The rows of R fall into 3 groups, and each row is roughly a mix of its group's hidden directions.
R (98 x 13):
[[  4   2 -10  -5  -9   1  -4  15 -18   4 -19  21 -21]
 [  0  24  12 -13  13  10   8 -11 -22   2  -6   6  12]
 [-27  -1   0 -11  13   7   3  -9  -2  19  15  -5  17]
 [-25   2   3  -8  17  -1   8   2   1  25  18  -1   5]
 [-14 -16  -1 -15  -3   3  16  -6  -7  19   9  -4  23]
 [ 16  -2   1   3 -25 -15  -5   5   4 -26  -3   5 -11]
 [ -4   4   5  -2   3  -2  12 -24  17  -8  21 -20  10]
 [-10  -7  18  13  -9  19  -3  -2  -9 -15   7  19 -14]
 [ 19  11   0   1   5 -21  -4   6   9   5 -10 -26 -12]
 [ -6   2   9  15   1   9  -1  11 -23  21  18  -9  11]
 [-16  -3  18  11  -8  21   4   0 -15 -20  13   6   3]
 [-19  -6  -1  -6  12  20   9  -4  -4  24   0  -6  18]
 [ -1  -2   5   8   0   8   3  11 -20  33  14  -2   9]
 [-15  -3  18   8  -8  20   3  -2  -9 -27  10   7   0]
 [ 11  -2   1  -2 -30 -14  -3   2   5 -26  -1   6  -8]
 [-25  -3   7   1  -4  23  -2  -3 -11 -11  11  20   6]
 [ 21  -1 -12   1   6 -14   2   9  -1  31  -1 -11   8]
 [ -1  -1  16  -8  -8  -6   7 -29  -6 -18  13   0  14]
 [ -6  -6  11  15  -4  14   7   6 -24  14  20  -2  15]
 [ 20  11  -2  13  -2  -5 -16   3   6 -22 -12   3 -19]
 [  2  13  15  -1  14   1   6 -26   0  -6   8 -12  23]
 [-11 -16   1 -12   0   5  20  -2  -9  23   6  -3  20]
 [ -9 -17   2  -9   4   8  19  -2 -11  23   5  -3  21]
 [-13 -16   1 -13   0   5  19  -3  -9  22   8  -3  21]
 [ -9  -2   6  10   0  11   5   8 -22  21  19  -5  18]
 [ -5  16  16 -10  10   7  12 -19 -20   3   3   5  18]
 [  9   4  -2  -4   1 -13 -10  -4  22 -15 -17   3 -24]
 [ -5  -6  16   2 -11  -5   2 -24  -2 -19  18  -5  18]
 [ -5 -11   9   7  -6  16  15   3 -20  14  17   3  19]
 [ 13 -13   0  -9 -19 -15  -4 -13 -11 -23   6   1  13]
 [ 11  -3 -21   5  -3  -3  -9  18  12   5 -15   1 -26]
 [  0  -4   9  11  -1   8   2  12 -18  33  14   0   3]
 [ -3   9  14 -15   8  -2  17 -28  -1  -3  12  -4  14]
 [  8   1  -6  -7   1  -9  -8  -5  22 -25 -17   8 -15]
 [ 12 -16  17  20  -9   8   9   8 -13  18  12   6  -2]
 [ 23  -4  -8   0   3 -15   4   8   3  32  -3  -8   1]
 [-12  23   0   5  28   1 -14  -2   7   6   7   0 -14]
 [ 26   2  -2   9 -15 -10  -4   7   4 -20 -13   5 -17]
 [  1   1 -13   8  12   7  -9  30   2  19 -14   1  -8]
 [ -2   3 -22 -23   4  -6   1 -12  17 -14 -15   8   6]
 [ 15  -2 -13 -11   4 -20   3  -7  24 -14 -15  -8   3]
 [  9   4  12  12   1  -5  -8  13  -6  29   3  -7 -21]
 [-11   4 -23 -20   5  -4   3 -14   8 -15  -7   1  20]
 [ 23  -4  -4   3 -24  -7  -4   0   2 -25 -12   3  -5]
 [-18  -8   4   3  -3  15  10  -1 -17   9  18   3  25]
 [  9 -14 -13  17  -5  -6 -18  19  17  -2  -8  -6 -11]
 [  5  -6  12   5  -5   1  -6  -1  17 -27  -7  15 -21]
 [ -7   9  19  -3   0   4   7 -22 -14 -10  13  -2  22]
 [ -4   2  21 -11  -3  -3   8 -24 -14 -11   9   6  19]
 [-28  -3   6  -3  -4  18   5  -8  -7 -16  11  10  15]
 [  1  11   1  17  33   9  -9   8   1  13  -5  -4 -10]
 [ -4   2  19  15  -5  15  -4  11 -22  16  11   3 -14]
 [-24   3   8  -2  24   5   4   3  -2  24  15  -2   4]
 [ -5  21   3  -3  -9 -12 -15  -6   9 -24   9   7 -17]
 [  0   8  17  -8   6  -3  11 -30  -4  -7  10  -4  20]
 [  7  19 -14   3  21   6   3   3  18  12  -4 -20  -7]
 [  3  -2  -1  -7 -32 -10  -7  -6   5 -27   2   2   0]
 [ 17   5   1   8   3 -12 -12  10   1  25  -7  -3 -25]
 [ 18   3  -3  -1   3 -20  -9   1  21  -1 -16  -4 -22]
 [-18  -4  15  11  -6  22   2   2 -22   5  16  11   3]
 [  1 -20 -10   8 -12 -11  -2  -1  28  -8  12 -12 -10]
 [ 16   4  -4   0   3 -15 -11   4  10  21 -13   1 -26]
 [  9  -6 -17  14   7  -3 -11  16  25   7  -7 -14 -11]
 [ 22  10   0  16   9 -12 -13   7   2 -15  -7   4 -22]
 [  8  -3 -18  14   4   1 -13  24  16   7 -11  -8 -15]
 [  5   9 -19 -11   6  -2  15  -3  20  11   0  -8 -25]
 [ -7   0 -10 -14   0  -3   4 -15  14 -33  -9   0   9]
 [ 24  10  -6   6  -9   0 -11  -7   3 -25 -17   3 -11]
 [  8  -5  -9  13  -6   0 -19  24  -9   2 -20  11 -11]
 [-24   3   5  -3  -3  21   4  -4 -15 -20  10   5  14]
 [-12  12  16 -15   3   8  16 -14 -21   2   9   8  14]
 [  7 -16 -16  10 -15  -8 -12  15  16  -6  -5  -1 -20]
 [  5 -19 -15  13 -16  -9 -11  12  18  -5  -1  -2 -18]
 [ -8   7 -22 -22   6  -7  -1 -13  14 -16 -12   1  11]
 [-12  14  12 -15   6   8  21 -19 -14   4  12   3  11]
 [-10   8  17  -8   5   4  14 -22  -9  -3  16  -3  21]
 [ 10 -21  -7  -9 -25  -3   5  -9  -7 -10  -3  -4  22]
 [ 15 -17  -2  -7 -23  -9  -2 -10 -10 -22   0  -1  15]
 [ -7   3   2  -2  -1   0  -7 -11  13 -37  -9   7 -12]
 [  5  -6 -19  12   3   1 -10  25  17  10  -9  -7 -16]
 [-19  -9   6   4  -6  22   6  -4 -15  -6  14  17  15]
 [-25   4   5  -5  21  10   6  -1  -2  24  12  -3   7]
 [-25  -6   3 -17 -16  12  13  -6   0  10   7  -1  17]
 [ 27  -8   0   3 -20 -16   8   8  -2 -14  -9   7 -11]
 [  5 -14   8   1 -17 -14  -2 -23   8 -23  11  -2   5]
 [  7 -14 -18  11 -14  -8 -10  11  18  -6  -3  -4 -22]
 [ -4  -9  -1   8  20  17  10  10  -2  29  -8  -7   8]
 [  6 -27  -5  -4 -16   8  14   0  -7   7  -8  -6  23]
 [-27  -2   5  -2  -1  19   3  -2 -11  -8  15   9  20]
 [  7  -6 -17  18  -5   0 -17  24   8   2 -13  -1 -16]
 [ 24  -5   4  -3 -20 -20  11   4  -7 -15  -3  10 -10]
 [ 13   0  20  19  -3  -1  -7  15  -5  15   4  -4 -23]
 [ 14  13   3  18  24  -9 -13   9   0  -4  -2   3 -21]
 [ -8   6  17 -16   1   1  16 -23 -15  -3  10   7  14]
 [  1 -10  11  -3 -17 -11   3 -26   2 -22  14  -1   7]
 [ 29  -2  -3  14  -9  -4  -5   8   2 -17 -18   2 -13]
 [ 19   6  -3  -1   3 -17 -10   5  13  11 -15  -4 -27]
 [ 23   5  -7   6 -15  -2 -11  -5   4 -26 -16   2  -8]]

Here is one row of each group, with its name. Which group are the others in?
[-25   4   6  -1  -2  15  -5  -7  -3 -31   4  10   1]
X
[ 13 -12 -11  18  -2  -9 -18   9  24  -7  -5 -14  -6]
T
[ 12  18  -1  12   3  -6 -19   2   9 -20  -7   3 -22]
N

[ 22   2  -2   0   2 -21  -5   3  17  11 -14  -8 -21]
X
[ 16  -7  -2   1 -29  -9  -6  -1   2 -27  -7   2  -1]
N
[  0   1 -12   5  12   7  -7  29   0  21 -15   3  -9]
T
[ -1   1 -11   2  14   8  -5  30   2  22 -13   2  -8]
T
[-13   0  18  16  -5  19  -4   7 -23   7  14   7  -7]
X
[ 15 -25  -6  12  -1   7  10  14  -2  15 -15  -9  10]
N
[ 13 -16  -1  -2 -34  -7   7   6   2 -16  -7   2   2]
N
[  1  -7  17  17  -4  11   6  11 -20  19  18  -4   7]
X
[-23   7  -2   6  22  20 -10   0   8  17   1  -9   5]
N
